Each path below is one point turned by a fixed rotation once a step. After each direction that follows a path, write how fast that rotation turns it, in deg/step (0 if it stays still).
Each turn is a multiple of 5 degrees from 10 to 175, or 0.
Each row of a path follows its step; steps can be skipped.
Path 1:
step 0: [24,7,-2,6,3,6,3,12,-1,9,0,-3,4,-8,-15,-6,-1,-14,-11,-1,-2,-7,17,8,15,2,3,0,3,7,5,-3,10,-3,5,-11,4,-11,-5,-4,-5,15,25,5,-11,13,-9,-4,1,17,-5,-1,9,-1,-13,17,2,8,4,1,-16,-9,12,3,11,11,-8,5,11,14,7,-14,-4,-13,16]
step 3: [6,4,-2,1,26,10,15,6,5,-3,5,-7,-5,-1,6,-14,26,1,-1,-9,2,-7,6,-4,-3,5,0,-1,-9,9,0,2,-7,12,19,-1,-16,8,-15,-5,-11,-3,13,-8,-6,-15,-2,-4,14,-11,5,-21,-9,7,10,-13,4,3,-5,3,-12,15,7,-10,1,2,3,2,-15,-1,-17,6,-11,-9,11]
step 5: [9,-18,19,-12,4,-2,-8,3,-1,0,0,14,-4,13,-7,-3,5,1,14,-14,-4,7,-17,8,7,-9,-15,-3,-17,-6,0,16,-4,-1,2,10,15,-12,12,8,3,13,-6,4,0,9,19,-13,-9,-4,18,5,-3,6,-9,10,-7,-11,-7,0,-17,11,-14,4,3,-3,-5,7,-4,-8,-10,-7,-3,-3,-12]
step 8: [-7,-9,-14,4,9,-10,4,-13,2,15,-5,12,-9,22,4,9,2,7,-9,9,0,4,-4,17,-10,-10,0,-3,5,9,-19,20,8,-2,7,-5,10,2,6,18,9,4,7,5,-3,-7,-14,9,-5,-2,-1,0,-2,-1,-22,-10,-8,20,1,-4,8,-9,-11,5,5,14,-1,-14,0,-8,-1,-13,10,-8,12]
step 11: [-12,-3,-3,-9,2,8,9,-2,14,4,4,-8,10,-4,-4,-2,-23,1,11,-5,3,7,2,-6,-1,5,7,-4,5,-1,5,-14,3,4,-4,-12,3,7,3,-7,6,15,19,-8,-17,-6,-9,16,0,-14,-11,-6,6,1,-5,17,5,12,0,-3,-10,5,-10,-9,2,9,-9,4,-5,22,29,-3,-6,-13,15]
step 16: [19,-9,-10,-2,3,-19,1,7,-4,-8,-9,19,-3,-5,-2,-5,15,-9,5,5,-4,-1,8,17,15,4,2,-22,-1,-8,8,5,0,-3,-16,1,8,-12,0,-11,3,10,-17,6,-5,9,0,-9,-5,5,-7,9,-2,-15,-12,7,-1,-16,4,10,4,7,-8,-2,24,13,-7,-4,-6,-1,3,-13,-14,-9,-9]
step 19: [-4,-8,-14,7,10,19,-3,-10,-12,7,-11,0,15,3,-1,-4,21,-9,-2,7,7,-3,13,10,-9,-7,5,-20,1,5,-6,6,0,-2,19,-14,-3,5,3,10,1,4,6,-5,2,7,-10,11,3,-3,-1,-1,-13,-2,1,2,4,9,-6,-5,-16,-13,17,-10,12,11,23,0,-1,-16,1,-6,8,-21,-2]
step 20: [5,-1,-4,-2,-2,-1,13,-4,12,0,18,1,19,5,-3,16,-21,6,1,9,8,4,-17,-6,0,-28,1,-6,6,12,5,-2,-1,-15,-4,12,-11,3,2,1,-16,22,-13,8,9,6,-9,-1,0,-15,2,-1,3,1,6,-9,3,-1,-8,-4,5,-4,-2,-7,14,3,13,7,12,18,-2,2,-4,-18,0]
step 26: [-3,12,3,-15,-2,-11,5,2,-7,11,-5,8,-5,6,8,0,10,-14,1,10,8,3,6,20,-1,-10,-8,15,-7,2,-16,4,3,10,-6,-17,4,-10,5,12,1,-3,3,8,-9,9,-14,24,11,6,-9,2,-5,7,7,8,-2,26,-4,7,-1,-6,-5,4,13,-2,-9,-20,-14,-18,-1,-5,4,2,-3]
step 27: [-11,5,-6,-5,6,-14,3,-7,-7,0,-13,-9,0,-11,6,9,-18,9,4,12,8,6,2,5,19,-17,6,-8,-1,2,17,11,10,-10,9,0,26,-8,-1,0,11,17,-4,1,4,5,5,-2,2,6,-12,17,2,-5,-8,7,0,-2,3,-12,6,-15,-18,-11,5,7,-9,3,-6,13,5,-15,-6,-16,2]
[2,1,-1,-2,2,0,2,0,-7,1,3,-1,-5,-2,0,-1,-2,3,2,-1,-1,0,-2,-1,1,5,-2,2,-2,-2,-3,-1,1,-1,0,1,-1,1,1,-3,-3,-1,3,0,-4,1,3,-2,-2,-4,0,0,-1,1,2,4,3,1,-4,1,1,0,1,-2,1,0,1,0,-2,3,-3,3,-4,4,1] : 35
[-3,1,-3,-2,-1,-2,1,-1,-3,-2,-1,0,2,2,-2,0,3,3,1,0,3,-3,-1,2,3,-5,5,2,-1,-4,4,4,1,-2,1,-1,-2,-1,1,-1,-1,2,-5,-1,3,2,5,1,-5,-3,1,3,3,-2,0,-1,1,-2,-5,1,2,1,0,-1,4,-1,-1,-1,1,-2,-1,0,0,-1,-4] : 100
[4,0,3,2,-2,0,1,-4,-4,0,0,0,1,0,0,1,2,0,-3,-3,1,4,-1,3,-1,5,1,3,-2,0,3,1,1,-2,-4,-3,1,-3,-3,5,0,-2,0,3,2,3,-1,0,-4,3,-3,0,0,-2,-3,-1,-2,1,0,1,5,-1,-2,-2,-1,-1,0,-4,-3,1,0,-2,-1,-2,0] : 40
[-1,3,2,-1,1,-7,-3,-2,3,-2,3,2,-2,-4,-1,2,-2,0,-3,-4,0,1,0,1,0,1,1,-1,-1,0,1,-1,1,1,-2,-1,0,-1,-2,0,-2,4,-2,-2,1,1,1,0,0,-1,4,2,-2,-1,-1,4,6,2,5,0,0,-1,3,-2,-1,1,-2,1,5,5,2,2,-1,-4,-1] : 160
[-1,3,-2,0,0,-3,3,2,-2,4,-4,3,-2,0,-3,2,-1,-1,-1,2,-1,-2,-2,4,-4,-1,1,-2,-2,2,-3,0,-2,-1,-2,-2,2,-2,1,-4,-1,0,-1,-3,1,0,0,-2,-2,4,-2,1,5,-3,-1,2,0,2,3,0,0,-7,-2,-2,1,1,-1,3,0,-4,-2,2,0,3,2] : 40
[3,0,1,-1,-1,0,0,0,-1,-2,-3,-1,0,-3,0,-1,4,-5,-1,4,1,-4,2,1,0,1,1,2,2,-2,-1,-3,0,-4,-1,1,-1,1,-1,2,-2,-4,-2,3,1,0,-3,3,1,-2,1,-1,0,-7,1,1,1,-1,2,3,-3,2,6,-2,1,0,2,3,2,-2,-2,-2,-6,0,1] : 115
Path 2:
step 2: [-5,7,-6,-9,16,-7,6,-4,2,5,-8,-29,5,17,11,-18,1,-12,-1,-22,0,-4,-6,-11,5,2,-5,-5,2,3,-7,-8,-10,-11,2,5,9,-11,1,11,-7,5,4,-8,4,-9,-19,-7,11,5,-13,3,-23,-4,-5,-3,-12,-1,3,11,2,12,-13,-5,-9,8,21,3,2,2,10,3,-2,-12,12]
step 7: [4,5,-11,4,11,-13,10,22,14,-1,-5,-18,-11,5,4,-20,-4,12,-3,-4,-7,-10,4,-1,7,14,6,-18,-7,4,-13,8,-2,12,4,-14,7,1,25,-2,5,11,-3,20,-7,1,-4,-1,9,5,-1,3,-11,-12,2,-10,-15,-3,-4,10,4,6,3,-17,0,2,17,-2,8,7,-2,2,0,8,-8]
step 10: [-10,-11,9,-10,14,9,-11,8,4,0,-7,-13,-23,5,1,-13,-10,9,-2,-6,18,0,4,-15,-6,4,-12,-3,0,-5,0,6,-6,5,-16,3,4,-12,-16,-4,-5,0,-8,4,-12,-10,-5,-17,6,16,-10,0,0,20,-13,-8,1,-4,-3,2,10,-12,-3,0,-12,15,-3,-4,-15,3,-12,3,11,17,-8]
step 11: [-6,-1,-7,1,7,-13,-12,12,-17,-2,-2,-26,-6,-16,12,9,-1,4,-14,-9,-8,4,-2,-7,-13,6,-21,-11,1,-14,-14,10,-5,-10,5,5,-4,-2,6,8,-2,4,-20,1,6,-11,8,-9,8,2,1,4,-13,5,-7,-15,15,14,-16,7,-7,-4,9,-5,1,11,-6,-5,1,4,11,-9,-4,-4,-10]
step 13: [2,12,-3,-8,2,7,-9,-4,2,1,9,-14,16,-4,13,13,7,19,-5,-8,-7,13,-6,-12,-9,13,-3,-6,0,-14,-10,2,-3,-2,-1,2,14,-7,2,11,2,18,2,-1,-15,6,7,-1,25,-1,-4,12,-2,8,8,-22,-12,17,3,1,-5,4,11,13,-11,-15,7,12,-16,3,-4,-10,1,7,-4]
step 15: [5,-7,7,9,12,13,-18,-2,0,7,-3,-15,7,-7,15,-20,0,-8,9,-6,6,4,1,-10,-17,-5,7,-23,-8,-2,-5,-2,7,0,-12,-3,9,-5,-7,-3,-5,0,0,-5,5,-2,-7,-10,25,-4,-4,-9,-30,10,4,-5,-3,12,4,7,2,-2,-3,4,-12,-3,5,10,-7,12,8,13,-5,21,-6]
step 17: [-3,7,13,-6,5,5,11,4,-10,-25,1,-6,11,0,1,-4,-19,-7,6,1,1,8,-22,-6,-8,10,3,-27,-8,-2,5,13,5,2,-6,-9,-1,-3,6,9,14,-1,-14,-1,3,9,-14,-16,-4,2,-9,8,-17,-8,-2,-11,-10,-7,-12,3,9,19,2,-6,-9,-6,1,2,-16,9,1,10,-10,8,-3]
step 19: [-3,5,-11,-11,8,2,25,11,-2,-4,-8,5,-1,-12,13,3,-5,-9,6,-13,13,-5,-2,-6,-2,-3,-3,-5,-12,1,-7,5,-10,11,8,-16,16,-4,-17,19,8,13,-16,-13,8,-10,10,-4,4,-8,5,-4,-12,0,-8,-16,-11,-11,-3,2,-2,12,-12,-1,-4,18,0,3,-18,-5,6,3,4,12,6]
step 22: [0,3,10,-6,5,-8,-1,4,-6,-3,1,-11,-7,-1,11,-11,-24,4,23,-8,0,8,1,2,-11,11,-9,-5,-1,-7,-1,12,-24,3,1,3,-10,-1,23,5,16,-11,-2,-10,-10,2,-6,-15,18,-15,7,-4,6,3,-13,4,-16,-3,0,15,-6,9,9,-1,4,-10,0,-2,-12,7,-17,4,5,-6,-2]
step 24: [9,-16,0,1,21,-10,11,15,-13,7,-20,4,2,-7,1,-14,-15,7,11,-5,-10,8,25,-9,-6,-3,-12,-11,8,-2,-1,5,-7,0,7,-6,13,0,3,6,17,9,-17,11,-1,-10,14,-3,13,3,15,4,-11,0,-17,-8,-10,0,-12,3,1,-7,8,15,-3,-5,-6,5,-7,-2,3,-5,0,-3,-10]
[1,0,-2,-1,3,-1,0,3,1,-1,4,1,-1,-1,-3,-1,2,0,0,-1,-3,-2,-3,3,1,4,-1,-1,-1,1,0,4,-2,1,2,2,-3,1,2,-2,-6,-2,-1,2,6,-1,-3,-1,-3,0,1,2,-5,-1,-1,1,-3,2,1,-2,2,2,1,1,-5,-4,-1,5,3,1,0,-4,3,-1,-2] : 80
[-2,-1,-1,0,-2,2,-5,4,0,-2,3,-1,1,0,-1,-1,-4,-1,-3,-3,0,-2,-2,-1,0,-1,0,0,1,6,2,-4,-1,4,0,3,-3,-2,0,3,1,-2,1,-1,-1,-2,2,1,1,-1,1,0,-2,-1,-3,2,7,-1,2,0,-2,2,1,-1,-1,-1,-1,-3,1,0,1,1,0,3,-7] : 70
[-4,-1,-3,1,1,1,-1,0,1,2,-2,0,-2,1,1,2,-2,3,-6,-2,3,2,-2,1,2,1,-2,-1,1,-1,-2,-1,3,4,0,0,-2,-2,-2,2,-1,-1,-5,-6,6,1,-3,-1,-5,1,-3,-1,5,-2,-3,-2,0,-2,-3,0,2,0,-4,1,3,0,4,1,-1,2,1,-1,1,0,1] : 40
[4,-1,3,0,-4,-6,0,3,-2,-1,0,-1,1,-2,1,1,7,-1,0,-2,-2,5,-1,-2,-2,-1,-2,-1,2,-1,2,-2,1,4,1,-4,-2,1,0,5,-2,1,-3,0,1,-4,0,5,0,1,-1,1,1,3,1,2,2,-1,1,-2,-2,1,-1,-2,3,0,-1,1,0,-3,0,-3,2,0,2] : 145
[0,0,2,3,4,-2,2,0,-1,3,2,2,1,4,2,3,0,5,-1,1,-1,1,-1,0,2,2,-1,3,0,1,0,0,-2,-1,-3,-2,2,1,3,-1,-1,1,-1,1,-2,-1,-1,-3,0,2,2,-2,0,6,-5,0,1,2,-2,-5,0,-3,4,-3,2,3,2,-1,4,2,0,-1,1,3,-6] : 20
